Input:
[[123 144 145 111]
 [136 105 103 153]]
Output: 144

Input:
[[140 102 135 124 132 129 109]
 [129 129 130 132 131 123 127]
 [111 118 140 154 135 112 126]]
Output: 131

Input:
[[125 158 106 126 130]
 [125 150 123 106 130]
 [125  99 123 138 132]]
Output: 123

Input:
[[120 148 133 139 148 149 107]
 [146 136 103 107 131 142 107]]
Output: 148

Input:
[[121 142 143 134 107]
 [118 117 112 129 148]
 [130 143 131 138 140]]
Output: 112

Input:
[[109 137 136 119 147 136]
 [151 126 115 125 140 130]
 [128 119 139 112 125 115]]
Output: 125

Input:
[[112 158 110 137 148]
 [123 134 100 132 135]]
Output: 110

Input:
[[128 130 128 128]
 [149 119 113 106]]
Output: 130
---
((129, 126, 126, 125, 134, 132), (131, 119, 107, 141, 112, 150), (112, 103, 124, 118, 122, 128)) yields 126
(112, 118, 122, 154, 121, 119) yields 122
((139, 121, 116, 122, 105), (129, 129, 125, 113, 114), (131, 137, 109, 123, 122)) yields 116
(116, 102, 120, 114, 124) yields 120
(120, 123, 132, 136, 158, 138, 142) yields 132
(130, 129, 144, 105) yields 144
---
[[131, 122, 128, 139],
 [128, 139, 107, 150],
 [136, 123, 130, 131]]
123

[[125, 140, 131, 120, 133],
 [144, 116, 144, 122, 150],
 [141, 133, 128, 131, 124]]
128

[[122, 130, 126, 129],
 [121, 128, 121, 152],
 [117, 138, 126, 127]]
138

[[121, 142, 124, 115, 148, 138],
 [116, 153, 119, 138, 103, 112],
 [155, 113, 146, 115, 125, 113]]
115

[[122, 138, 115, 127, 146],
 [126, 109, 106, 105, 123],
 [111, 117, 122, 130, 110]]
122

[[132, 133, 132, 131, 118, 124],
 [118, 151, 119, 137, 125, 133],
 [103, 154, 103, 140, 143, 144]]
140

[[135, 131, 140, 135],
 [115, 111, 120, 136],
 [105, 123, 144, 120]]
123

[[126, 135, 141, 128],
 [124, 105, 122, 125],
 [127, 139, 139, 130]]
139

[[136, 115, 121, 133, 125],
 [128, 133, 117, 127, 120],
 [141, 128, 158, 113, 143]]
158
---
[101 105 117 150 126 141] → 126

[[126 135 127 114 119 133 115]
 [124 129 126 121 142 120 115]
 [122 131 124 119 150 116 105]] → 135

[[130 135 126 126 147 121 136]
 [128 131 134 124 156 121 141]
 [121 145 120 137 103 114 134]] → 145

[[152 122 136 135]
 [137 117 113 126]
 [125 129 133 149]] → 137

[111 120 108 104 141 107 144] → 120

[114 132 149 133] → 132

[[112 119 101 129 110]
 [138 109 124 106 143]
 [145 149 138 141 119]] → 143
---
[[121 111 118 127 138]
 [124 118 118 122 154]
 [130 122 128 122 122]] | 154, 111

[142 156 124 121] | 156, 121

[[132 119 133 126 136 140]
 [127 123 151 130 116 110]
 [115 123 148 133 135 136]] | 151, 110

[120 149 138 124 123 134] | 149, 120

[127 124 101 145] | 145, 101

[[149 121 126 133 117 135 102]
 [142 135 137 133 137 118 121]] | 149, 102

[118 100 128 127 147] | 147, 100

[132 142 153 142 129 109] | 153, 109
---
array([158, 122, 136, 113, 136, 124, 148]) value 113

array([[121, 143, 137, 126, 149],
       [152, 139, 133, 129, 136],
       [145, 139, 135, 129, 146]]) value 126

array([101, 138, 151, 108, 111]) value 108

array([[133, 116, 105, 130],
       [137, 127, 127, 116]]) value 130

array([132, 150, 120, 121, 131, 123, 149]) value 121

array([136, 122, 102, 133]) value 133

array([[148, 129, 104, 122],
       [125, 128, 124, 143]]) value 122

array([114, 128, 125, 111, 156, 133, 126]) value 111

array([116, 156, 144, 127, 102]) value 127

array([[129, 141, 106, 116],
       [130, 111, 131, 142],
       [130, 150, 126, 123]]) value 116
---
array([[122, 133, 108, 124],
       [119, 106, 126, 131],
       [107, 101, 142, 117]])	117

array([[144, 105, 135, 154, 133, 138, 104],
       [141, 114, 130, 149, 131, 132, 110],
       [134, 112, 134, 143, 128, 136, 115]])	115

array([[130, 120, 102, 130, 118,  99],
       [121, 125, 104, 119, 121, 127],
       [124, 126, 109, 119, 129, 124]])	124

array([[138, 126, 122, 135],
       [118, 128, 117, 115],
       [150, 125, 134, 140]])	140

array([[120, 127, 110, 137, 142, 125],
       [139, 142, 127, 114, 114, 129],
       [131, 123, 154, 129, 122, 130]])	130

array([[114, 114, 104, 127],
       [116, 150, 110, 140],
       [106, 122, 130, 124]])	124

array([[130, 120, 136, 134, 138, 133, 135],
       [132, 129, 137, 137, 138, 125, 120],
       [141, 128, 123, 139, 133, 149, 138]])	138
---
Q: [109 127 106 146 119]
A: 119, 109

Q:
[[123 134 141 129 109 106]
 [130 125 133 140 137 127]
 [153 154 149 139 134 141]]
A: 106, 153

Q:
[[115 148 143 125]
 [129 130 103 153]
 [121 123 128 134]]
A: 125, 121

Q: [125 150 122 117 116 136 139]
A: 139, 125

Q: [110 105 141 120 143]
A: 143, 110

Q:
[[ 99 129 106 127 122 120]
 [125 121 132 121 128 128]]
A: 120, 125
---
145  127  130  134  128  127  131  130  124  124  121  128
127  129  130  135  130  125  131  117  121  122  129  130
118  131  130  129  129  128  129  119  135  133  138  123
126  131  132  128  129  128  123  131  130  134  136  125
130  138  126  127  124  128  123  149  131  132  131  132
121  131  129  126  127  129  129  142  138  131  125  123
125  133  126  126  133  126  126  118  116  131  131  123
130  129  130  130  132  127  130  130  122  123  142  128
132  128  130  133  122  127  129  142  136  128  125  136
result: 123

150  131  107  112  126  135  123  130  118  118  141  131
107  128  156  130  118  126  135  115  129  144  124  134
113  124  131  136  137  124  132  127  131  131  125  124
125  131  124  148  124  118  126  137  139  129  118  126
106  131  154  140  117  121  133  118  134  145  120  133
113  128  132  137  133  123  131  122  131  133  126  126
126  131  119  148  128  118  125  139  139  127  119  125
148  125  106  108  131  137  125  133  117  116  140  129
result: 124

120  133  125  128  125  123  141  134  141  127  126
118  114  124  134  128  116  132  135  137  119  125
123  103  119  121  130  114  126  140  134  120  131
122  113  135  145  123  123  131  133  150  127  109
138  141  136  125  118  146  139  133  155  153  112
result: 131

146  116  125  118  130  121  128  140  140
133  129  121  134  144  135  126  136  121
116  122  125  119  133  116  117  131  143
141  128  112  133  122  130  119  108  114
114  127  123  113  124  122  112  117  116
118  142  131  131  127  112  127  133  116
113  126  135  127  139  135  133  140  116
126  145  133  142  127  120  130  125  128
125  110  124  116  136  141  117  122  125
142  145  125  149  135  136  140  143  131
result: 143

135  125  148  128  128  131  151  130  124  127
138  114  138  127  119  132  137  138  132  131
127  136  130  127  140  121  129  107  132  129
128  136  110  126  135  125  128  150  130  126
114  127  134  131  134  132  123  120  126  125
133  107  114  125  135  141  112  139  130  125
136  121  131  126  119  135  115  134  119  124
121  142  130  124  129  132  125  124  126  127
137  129  149  133  120  105  132  131  133  127
124  137  121  128  139  124  121  127  125  132
141  121  144  126  126  132  129  131  128  133
result: 129

117  136  119  134  128  120  128  124  125  153  136  130  126  129
126  122  122  133  128  126  129  124  134  115  140  133  128  117
140  144  133  129  137  121  129  132  120  124  129  135  117  134
129  124  127  130  123  125  138  118  131  125  132  139  119  125
107  140  131  142  116  115  140  142  118  120  125  126  135  117
125  133  127  133  133  124  149  132  131  121  120  126  137  127
121  120  118  137  153  121  120  117  123  139  132  134  132  136
133  129  128  117  122  111  129  110  123  123  133  117  131  132
127  125  114  132  140  122  117  122  129  109  147  123  136  116
134  118  136  138  131  132  140  124  122  116  119  128  140  139
130  129  137  127  137  127  135  134  127  127  139  141  120  126
116  110  146  137  121  124  109  128  106  121  123  140  124  133
result: 134

152  115  132  126  136  126  128  115  122  133  119  101  120  130  126  126
148  122  131  124  139  128  129  111  124  134  122  106  121  130  124  128
148  122  130  128  134  127  125  115  125  133  122  106  119  133  120  128
147  122  124  126  136  125  127  115  126  137  120  102  123  130  121  127
142  121  124  129  136  123  122  121  130  135  124  107  131  130  126  127
result: 128

125  138  137  140  138  128  140
119  137  131  118  120  125  145
120  125  138  116  127  117  143
120  126  137  116  127  117  144
126  137  137  142  139  128  139
125  119  127  151  131  127  132
118  131  134  122  116  132  139
120  120  113  132  120  136  137
120  122  139  116  128  117  142
125  117  130  152  133  126  131
result: 143
---
Input: [141 156 113 133 111 128 130]
Output: 133, 156

Input: [149 116 154 137 142 132 126]
Output: 137, 154

Input: [131 132 151 119 118 134 145]
Output: 119, 151

Input:
[[140 122 145 115 133 120 137]
 [135 138 150 133 130 125 126]
 [127 129 136 127 136 134 138]]
Output: 133, 150

Input: [106 131 133 148 134 112 111]
Output: 148, 148

Input:
[[129 134 110 106 130]
 [124 129 118 116 126]
 [128 120 129 107 123]]
Output: 118, 134

Input: [153 143 116 117 109]
Output: 116, 153

Input: [141 137 129 130 156 153 121]
Output: 130, 156

Input: [138 120 138 107 112 142 132]
Output: 107, 142

Input: [118 125 121 151 133 133 143]
Output: 151, 151
---
[[133 132 105 120 111  98 115]
 [135 126 117 129 127 113 129]
 [112 110 126 130 146 129 146]] gives 129

[[153 154 118 154 152]
 [129 130 139 130 129]
 [123 123 136 125 124]] gives 129

[[127 125 133 140 127 154 108]
 [118 133 131 134 115 134 112]
 [147 103 129 110 143 141 118]] gives 112

[[129 120 124 127 136 139]
 [130 126 129 134 132 158]
 [131 125 126 126 136 136]] gives 158

[[141 132 136 103 125 134]
 [150 125 138 122 116 147]
 [147 112 129 139 141 127]] gives 147

[[117 133 103 147]
 [123 110 111 131]
 [128 116 129 117]] gives 131

[[126 119 134 142 124 141]
 [123 121 131 120 132 106]
 [108 129 139 135 115 129]] gives 106
---
((142, 156, 139, 136, 152, 106, 123), (119, 120, 98, 127, 131, 145, 117)) Out: 142
((115, 118, 120, 132, 132, 143, 144), (138, 128, 130, 124, 125, 134, 119), (147, 134, 127, 123, 120, 119, 106)) Out: 115
(99, 102, 146, 124, 141, 131, 106) Out: 99
(99, 136, 140, 118, 147) Out: 99
(135, 102, 126, 139, 147) Out: 135
((149, 133, 114, 103, 107, 111), (146, 127, 123, 108, 104, 114)) Out: 149
(143, 153, 145, 113, 123) Out: 143
